(in the rows, 128 means zero)
Each path below is one point turned by a fixed rotation once a step. After each direction that follows a path, write how fast that rotation turns it, in deg/step (0 if it stays still).
Each turn is a multiple of 5 degrees from 10 to 175, or 0.
Each row of a path follows its step; steps can be skipped.
Path 1:
step 0: [132 126 129 132 139 119 130 132 118 130 129 117 125 129 131 134 127 110
 119 127 135 120 128 117 125 114 136 132 133 117 116 139]
step 1: [120 123 141 129 116 127 132 127 136 128 121 122 125 121 138 126 127 127
 129 126 136 114 132 131 146 117 126 142 125 134 136 117]
step 2: [124 136 130 114 134 132 130 123 132 135 135 131 115 145 130 131 139 130
 128 105 124 123 133 123 126 127 121 126 127 130 135 134]
step 7: [128 108 125 122 126 133 121 119 125 121 134 140 137 130 119 132 127 127
 132 125 124 135 135 135 125 115 126 131 121 146 119 135]
step 8: [143 129 121 134 123 124 129 123 142 119 125 113 123 135 117 125 128 126
 110 131 115 135 129 119 130 133 127 127 130 136 126 121]
step 9: [113 120 124 119 133 126 124 123 128 113 135 126 129 122 129 127 119 140
 120 132 135 136 135 133 134 143 137 129 127 114 137 129]
step 10: [122 124 129 124 121 132 126 130 124 133 120 125 125 128 128 130 117 107
 129 129 136 130 134 119 106 140 125 118 124 133 126 132]
step 12: [139 136 121 121 132 128 129 132 134 138 134 124 136 133 130 116 135 118
 115 129 126 136 141 143 133 131 133 127 123 130 136 140]
step 13: [120 128 118 128 135 130 126 127 119 124 116 117 145 121 123 125 132 132
 128 130 123 122 127 121 128 124 129 118 110 121 141 117]
Speeds:
[133 136 127 122 125 129 126 126 130 123 128 128 125 129 131 124 126 132
 126 128 126 124 130 132 129 129 125 128 129 125 126 129] | 110
[129 127 126 126 135 122 126 130 132 130 128 129 127 125 129 129 132 129
 123 125 131 130 125 132 127 130 129 126 136 126 127 127] | 120
[125 130 130 130 122 129 127 129 126 130 131 131 130 127 134 130 126 121
 125 128 133 123 126 131 129 126 128 126 131 127 124 129] | 70
[134 128 133 129 129 126 126 127 128 131 123 129 130 127 124 129 125 124
 123 126 128 128 128 125 126 127 122 125 123 123 126 126] | 145
[127 129 124 126 123 123 125 127 130 133 131 126 129 124 128 129 124 131
 124 130 128 131 130 127 123 130 132 128 123 130 125 127] | 25
Path 2:
step 0: [121 132 118 125 136 137 149 115 128 124 132 128 128 144 129 118 127 136
 142 128 135 124 116 140 125 133 124 127 136 127 129 122]
step 1: [125 130 126 126 134 113 127 113 121 136 128 141 133 126 127 132 120 130
 133 133 126 132 128 135 137 125 123 125 147 145 137 117]
step 2: [124 134 119 136 137 131 112 133 127 131 130 130 121 130 117 118 127 123
 123 142 126 139 127 141 131 114 111 136 130 135 118 127]
step 3: [125 134 128 135 125 141 137 127 134 132 133 146 125 129 137 123 115 119
 120 136 144 126 115 135 131 138 121 132 126 129 116 132]
step 4: [123 136 129 111 124 123 125 119 134 118 134 133 112 130 118 148 116 129
 132 130 134 131 120 132 133 139 125 130 136 133 130 131]
step 8: [132 126 119 129 132 126 138 122 128 121 124 127 134 131 135 119 108 134
 128 121 133 132 118 128 141 140 117 139 139 134 130 116]
step 9: [123 126 137 129 136 128 113 112 136 129 127 125 133 123 120 139 120 135
 117 129 129 136 131 140 139 125 110 127 131 138 128 127]
step 10: [121 148 120 131 125 143 127 127 133 130 135 127 129 135 136 133 140 127
 118 128 134 137 116 130 128 117 109 130 122 131 120 128]
step 13: [133 144 121 133 144 139 136 124 139 143 120 128 146 126 127 129 127 133
 131 132 131 140 119 128 134 127 130 126 134 130 127 117]
Speeds:
[128 130 128 127 132 127 122 123 124 130 132 125 133 132 129 128 132 127
 125 128 131 127 125 126 128 125 131 127 128 132 133 129] | 85
[126 122 125 127 129 124 129 135 124 128 123 123 127 129 128 130 126 124
 125 130 124 128 124 127 129 129 126 130 129 134 130 130] | 110
[123 127 130 125 123 132 128 129 132 126 130 126 130 127 125 128 131 132
 124 128 132 127 129 124 127 132 123 127 132 129 129 133] | 65
[125 128 128 137 128 132 125 131 129 132 126 130 125 132 131 130 131 127
 125 131 130 133 129 127 124 128 128 128 126 127 127 130] | 95
Path 3:
step 0: [126 138 121 130 123 140 133 124 138 139 129 130 119 128 134 124 142 124
 128 135 140 122 140 137 124 143 129 123 133 129 129 125]
step 1: [136 132 125 140 124 126 133 139 128 119 117 133 142 124 126 133 131 122
 131 142 119 120 122 130 122 128 127 120 131 133 127 146]
step 2: [122 129 127 121 131 124 139 129 142 137 132 122 138 128 138 124 129 127
 134 125 140 123 131 130 122 136 121 123 133 106 126 132]
step 3: [129 123 131 138 132 138 129 133 131 128 140 133 141 116 125 121 121 134
 135 128 128 129 121 137 123 132 129 125 125 146 125 143]
step 5: [127 121 125 130 133 127 120 128 133 129 133 118 138 121 123 123 110 129
 127 122 106 119 125 128 131 135 136 123 132 128 131 138]
step 6: [112 127 120 123 130 130 131 123 125 144 127 130 122 131 133 128 136 128
 122 115 136 116 136 135 131 140 136 121 118 135 120 129]
step 8: [124 129 123 116 125 127 144 122 113 135 125 123 137 134 135 128 129 120
 129 117 129 118 129 118 122 130 131 119 128 113 123 129]
step 9: [128 129 118 131 132 149 136 131 130 138 140 133 134 119 120 123 119 137
 131 134 123 132 124 127 120 124 127 116 132 135 126 119]
step 11: [131 132 112 131 130 129 129 131 140 123 122 122 134 126 130 128 107 130
 137 135 115 131 130 123 132 133 128 120 144 123 124 126]
Speeds:
[128 128 124 128 122 133 127 127 122 132 127 128 128 134 125 132 126 128
 126 131 128 130 130 128 122 127 132 128 130 125 131 126] | 35
[135 129 131 131 127 132 124 126 128 128 131 125 134 126 128 121 131 127
 125 126 125 126 128 129 126 128 132 132 128 128 131 126] | 160
[129 128 131 124 127 124 132 124 127 133 128 131 130 130 132 129 131 124
 126 125 133 127 136 128 131 125 129 129 128 128 130 130] | 175
[134 127 132 131 125 127 127 129 129 127 125 129 129 130 131 132 126 125
 127 127 124 127 125 123 132 129 129 126 128 119 124 129] | 115
Path 4:
step 0: [125 134 131 137 117 130 113 130 127 134 149 125 123 121 128 125 123 130
 140 108 141 135 140 117 123 121 125 135 128 137 125 127]
step 2: [139 125 121 111 109 117 130 132 132 122 143 135 124 126 118 124 121 120
 143 126 132 121 113 127 122 127 134 134 124 131 135 119]
step 3: [132 139 106 128 115 141 115 129 128 137 122 128 129 127 122 135 131 125
 126 140 137 146 115 134 125 125 129 141 130 125 130 130]
step 4: [137 131 123 124 117 136 125 134 144 129 128 121 128 114 125 141 143 123
 131 133 116 117 131 128 122 130 119 126 134 149 126 118]
step 6: [125 133 117 122 125 132 140 127 121 122 125 136 133 121 117 128 135 134
 131 126 125 115 126 144 127 146 105 130 135 124 129 139]
step 8: [122 138 139 136 129 124 128 111 125 130 127 111 131 112 114 134 124 136
 129 129 126 142 133 138 117 130 118 120 126 133 135 139]
step 9: [127 145 146 127 130 122 122 131 131 126 124 134 120 127 138 125 126 119
 147 127 115 128 123 139 139 131 118 111 122 126 129 127]
step 10: [138 134 138 124 117 121 118 120 106 128 125 127 116 126 138 123 120 140
 136 116 133 133 120 121 123 143 130 134 133 129 128 135]
step 12: [142 114 138 116 118 127 126 136 131 128 136 135 127 110 132 139 117 121
 129 121 134 140 126 125 124 127 135 115 120 139 121 133]
Speeds:
[132 127 131 125 127 130 127 134 130 123 125 129 126 131 128 130 128 131
 127 132 135 131 125 130 127 129 130 129 129 134 127 124] | 40
[128 130 124 131 128 126 126 123 129 124 127 127 128 130 124 126 125 127
 130 130 134 134 134 123 126 131 125 129 130 125 128 127] | 140
[127 130 131 125 127 127 129 131 131 125 134 128 128 134 126 128 132 125
 133 129 123 127 134 129 127 130 126 132 123 128 127 124] | 155
Path 5:
step 1: [123 120 139 143 143 127 138 127 115 130 124 122 134 137 136 138 128 123
 117 115 129 114 128 128 119 130 126 138 128 117 129 125]
step 3: [119 122 133 127 130 128 138 113 131 113 135 136 115 133 128 118 127 131
 121 125 130 139 133 117 130 117 133 114 144 123 136 126]
step 4: [136 110 119 135 125 116 135 143 139 132 131 129 126 129 134 116 126 138
 130 119 136 124 121 129 121 137 125 129 127 113 141 127]
step 5: [128 137 122 124 131 122 122 130 128 146 123 139 122 138 117 132 130 137
 122 140 125 110 125 120 128 135 135 126 145 123 122 124]
step 6: [127 130 121 113 121 128 126 128 124 129 139 126 119 128 119 139 125 126
 129 141 148 141 133 122 143 122 122 135 129 117 133 129]
step 8: [130 141 125 120 112 129 123 128 144 141 124 134 135 131 129 131 115 124
 135 120 124 124 106 129 130 126 123 127 123 128 116 136]
step 9: [131 128 132 131 131 140 132 122 125 139 128 122 133 121 132 144 126 109
 116 133 121 122 134 112 133 115 135 138 124 122 133 135]
step 10: [137 123 137 122 131 130 128 131 108 130 143 128 137 137 135 137 136 126
 123 117 125 137 125 149 125 130 124 132 117 127 126 132]
step 11: [133 131 136 118 136 140 128 119 127 113 124 128 128 136 131 123 113 133
 124 121 115 134 114 118 115 126 133 122 135 142 125 127]
Speeds:
[130 127 131 131 129 123 135 128 129 124 129 124 132 132 123 125 125 133
 125 131 127 128 131 129 125 128 127 125 131 125 127 128] | 35
[125 128 131 122 131 128 127 127 119 125 129 125 125 126 126 128 125 129
 128 129 132 132 126 129 127 128 125 128 129 132 126 122] | 85
Path 6:
step 0: [141 131 122 142 140 115 123 124 114 136 130 115 123 123 134 114 123 129
 129 138 135 124 106 127 130 133 117 124 133 117 129 136]
step 2: [121 133 136 139 122 129 132 131 120 119 138 136 144 137 133 126 123 147
 128 118 133 139 115 141 127 133 112 123 127 119 139 130]
step 4: [121 116 135 134 152 128 122 121 130 133 118 133 125 129 135 130 121 135
 124 125 125 140 132 136 136 132 108 129 125 119 110 130]
step 6: [140 122 143 134 133 125 122 125 128 135 129 112 125 140 136 116 121 126
 114 134 112 122 119 128 133 139 119 123 127 120 146 126]
step 7: [123 140 135 125 138 125 123 127 116 127 142 127 124 144 143 133 123 129
 126 129 124 130 112 119 132 130 118 124 153 122 129 120]
step 10: [131 124 117 123 134 121 120 112 117 137 124 123 136 140 123 119 118 132
 127 116 129 126 121 136 128 126 111 128 121 111 112 124]
step 11: [131 129 133 140 137 101 126 131 137 138 129 116 128 134 129 126 116 141
 131 123 129 137 116 131 124 131 124 126 125 116 125 144]
step 12: [131 121 127 144 129 128 135 132 126 138 133 132 132 146 137 114 123 143
 123 140 116 138 111 119 124 136 117 132 128 131 129 125]
step 13: [118 128 138 136 129 132 127 126 115 121 132 124 121 142 137 124 136 139
 106 127 137 137 124 127 134 130 108 130 136 121 135 138]
Speeds:
[126 128 130 129 127 131 133 134 125 130 129 126 131 126 124 125 128 132
 124 134 131 127 131 129 132 131 127 130 127 131 124 128] | 95
[130 129 134 124 129 129 131 126 132 128 125 128 128 127 133 131 128 123
 121 130 125 131 132 124 130 129 124 128 129 131 130 127] | 40
[123 124 127 121 128 126 129 130 130 125 126 133 133 123 124 126 127 126
 131 125 127 127 129 131 130 128 122 130 132 127 130 129] | 60
[133 123 125 126 132 126 130 131 131 127 126 125 126 134 127 125 131 129
 128 132 130 128 124 126 131 128 129 128 134 130 133 131] | 60
[125 127 131 127 132 131 125 128 126 131 129 130 129 130 132 124 133 127
 130 128 124 129 133 133 130 132 135 126 131 127 128 131] | 35
[128 123 129 133 131 131 125 130 132 127 130 130 126 129 125 130 123 128
 131 126 121 127 129 124 131 131 128 128 129 131 126 123] | 135
Path 7:
step 2: [130 118 120 124 120 128 132 135 134 119 130 149 124 130 128 129 125 128
 134 137 150 135 118 137 150 132 127 137 137 128 137 113]
step 3: [141 112 135 121 120 124 134 121 124 127 135 132 134 112 133 128 122 133
 128 126 140 133 116 126 130 135 134 113 138 110 108 118]
step 4: [131 137 122 121 135 110 136 118 132 133 129 133 142 126 134 120 126 131
 129 124 122 140 122 106 125 132 120 125 133 115 138 106]
step 5: [143 141 136 119 121 120 122 130 138 132 122 122 141 150 123 124 112 130
 135 128 124 136 120 126 141 134 136 142 135 126 122 124]
step 6: [140 121 124 117 125 121 124 126 129 137 100 128 126 123 136 136 120 120
 145 121 131 134 125 120 134 145 131 119 131 134 128 140]
step 8: [138 136 124 119 115 144 129 131 120 138 126 137 123 115 117 111 123 132
 125 119 142 133 129 132 132 138 144 133 131 118 123 115]
step 9: [136 136 131 125 118 114 141 124 129 121 127 146 125 118 141 125 137 133
 131 127 140 129 113 123 117 144 133 137 140 128 141 122]
step 11: [144 117 128 127 119 128 129 125 120 126 116 133 137 128 126 141 118 119
 139 114 115 141 134 111 128 127 133 130 137 112 128 115]
step 13: [120 123 121 119 118 124 136 128 137 130 110 124 125 129 108 116 110 137
 136 120 142 140 124 133 138 139 129 126 133 132 124 127]
Speeds:
[131 122 127 130 131 125 128 130 127 128 130 133 128 128 129 134 123 125
 133 130 131 128 126 131 131 127 129 128 125 130 129 135] | 90
[129 131 133 124 128 129 130 127 126 123 128 127 131 127 126 129 126 132
 126 125 130 131 130 130 132 127 134 124 122 130 124 130] | 145
[134 124 129 125 121 129 127 126 130 128 127 125 127 128 133 128 133 128
 129 131 128 125 124 130 127 127 132 126 128 135 129 127] | 115
[129 129 126 127 129 128 126 139 128 126 124 128 129 133 129 130 129 126
 130 126 127 127 133 129 127 128 128 122 132 130 126 126] | 65
[124 129 123 126 128 128 123 125 130 128 125 127 129 125 129 126 128 122
 130 126 132 132 131 136 124 129 129 132 126 131 126 129] | 55
[126 130 128 122 130 127 126 130 131 126 129 130 124 124 133 131 131 130
 128 124 125 131 123 126 124 129 125 126 126 127 126 132] | 130
[124 125 131 123 126 130 129 123 128 130 128 129 127 128 133 133 125 127
 128 127 130 123 134 128 131 126 123 127 132 127 125 127] | 95
Path 8:
step 0: [126 111 124 118 117 126 120 137 131 127 130 135 128 139 117 133 137 117
 128 138 120 135 125 126 121 130 127 131 111 128 121 129]
step 1: [135 126 132 123 127 129 135 143 117 120 136 128 126 129 131 121 123 123
 119 138 139 125 114 131 121 131 125 142 131 132 118 113]
step 2: [113 117 132 117 118 119 133 131 127 126 128 137 135 137 129 133 120 135
 121 123 129 120 126 119 131 136 143 125 126 135 116 128]
step 4: [134 129 133 124 125 129 141 131 132 116 116 123 131 129 126 137 136 125
 134 126 130 116 124 129 131 139 127 128 132 139 112 110]
step 5: [121 126 127 123 121 134 124 136 133 122 116 122 136 125 127 131 129 134
 110 114 123 129 127 131 120 124 149 135 128 132 129 122]
step 6: [125 129 129 130 145 132 127 130 131 122 121 118 130 143 131 130 120 119
 122 135 124 120 150 136 127 129 130 134 125 134 122 120]
step 8: [124 131 127 126 123 132 134 127 128 130 121 136 129 128 135 119 127 118
 120 123 110 122 130 138 137 119 135 148 124 121 131 115]
step 10: [135 116 144 127 118 119 132 130 121 122 120 132 138 132 124 126 128 132
 124 135 131 130 135 131 129 108 124 132 125 120 137 116]
step 12: [124 133 137 113 130 118 125 132 123 132 126 129 138 122 142 139 127 130
 119 141 129 130 120 144 127 123 131 117 123 135 134 122]
Speeds:
[125 123 123 129 126 132 129 126 131 129 130 130 124 129 126 132 134 134
 127 131 127 130 128 126 125 131 131 124 126 129 128 128] | 160
[129 125 130 131 132 123 124 130 126 131 130 128 125 131 131 130 127 130
 121 128 127 122 129 122 129 129 126 127 131 127 131 127] | 80
[124 126 129 129 128 132 130 129 136 125 128 123 129 130 123 127 124 125
 125 125 129 124 123 127 129 132 127 128 130 132 128 129] | 25
[132 129 132 135 126 127 132 126 126 130 129 129 131 130 129 130 128 131
 128 128 136 127 125 133 126 130 127 124 129 129 127 123] | 130
Path 9:
step 1: [136 145 141 119 114 134 132 130 130 130 127 114 133 146 121 120 135 133
 131 127 124 126 135 130 140 128 127 124 124 136 136 136]
step 2: [119 142 120 121 126 113 129 129 121 129 137 117 125 134 123 132 139 130
 129 128 137 128 125 130 131 133 144 125 149 136 135 135]
step 3: [138 136 124 124 129 122 139 122 120 125 132 121 134 145 121 124 126 135
 134 135 127 134 115 124 113 129 122 118 126 143 141 125]
step 4: [121 134 113 116 121 111 117 132 133 121 129 125 127 142 127 124 118 120
 124 139 137 125 124 126 121 115 132 124 128 122 137 133]
step 5: [137 127 132 125 120 121 130 124 139 137 122 114 139 124 125 129 121 141
 137 148 125 130 132 121 118 119 133 113 130 126 130 131]
step 8: [131 131 112 131 128 128 138 121 147 121 133 129 147 136 134 124 124 116
 132 122 127 118 139 129 129 122 135 136 123 136 133 133]
step 10: [143 145 131 128 131 130 121 117 131 137 124 122 136 140 122 118 129 129
 137 114 132 122 130 118 139 125 132 135 131 133 130 141]
step 11: [130 134 134 127 128 124 122 126 115 126 133 124 131 131 138 139 128 121
 137 119 133 140 120 127 125 120 148 126 144 138 138 137]
step 13: [121 125 128 127 117 122 115 136 128 126 123 110 129 143 129 129 132 118
 119 134 128 126 133 134 125 126 140 121 137 124 145 136]
Speeds:
[127 129 129 125 129 130 127 125 133 129 128 132 131 124 134 122 125 126
 129 128 126 121 128 129 124 130 130 126 130 128 124 125] | 35
[124 129 128 126 127 128 123 125 129 127 131 131 120 129 129 131 127 123
 128 128 131 127 136 130 126 129 130 128 127 131 131 130] | 160
[128 128 125 126 129 124 128 129 128 128 122 124 126 127 124 130 126 126
 128 135 131 126 127 129 125 130 127 123 127 126 131 120] | 35
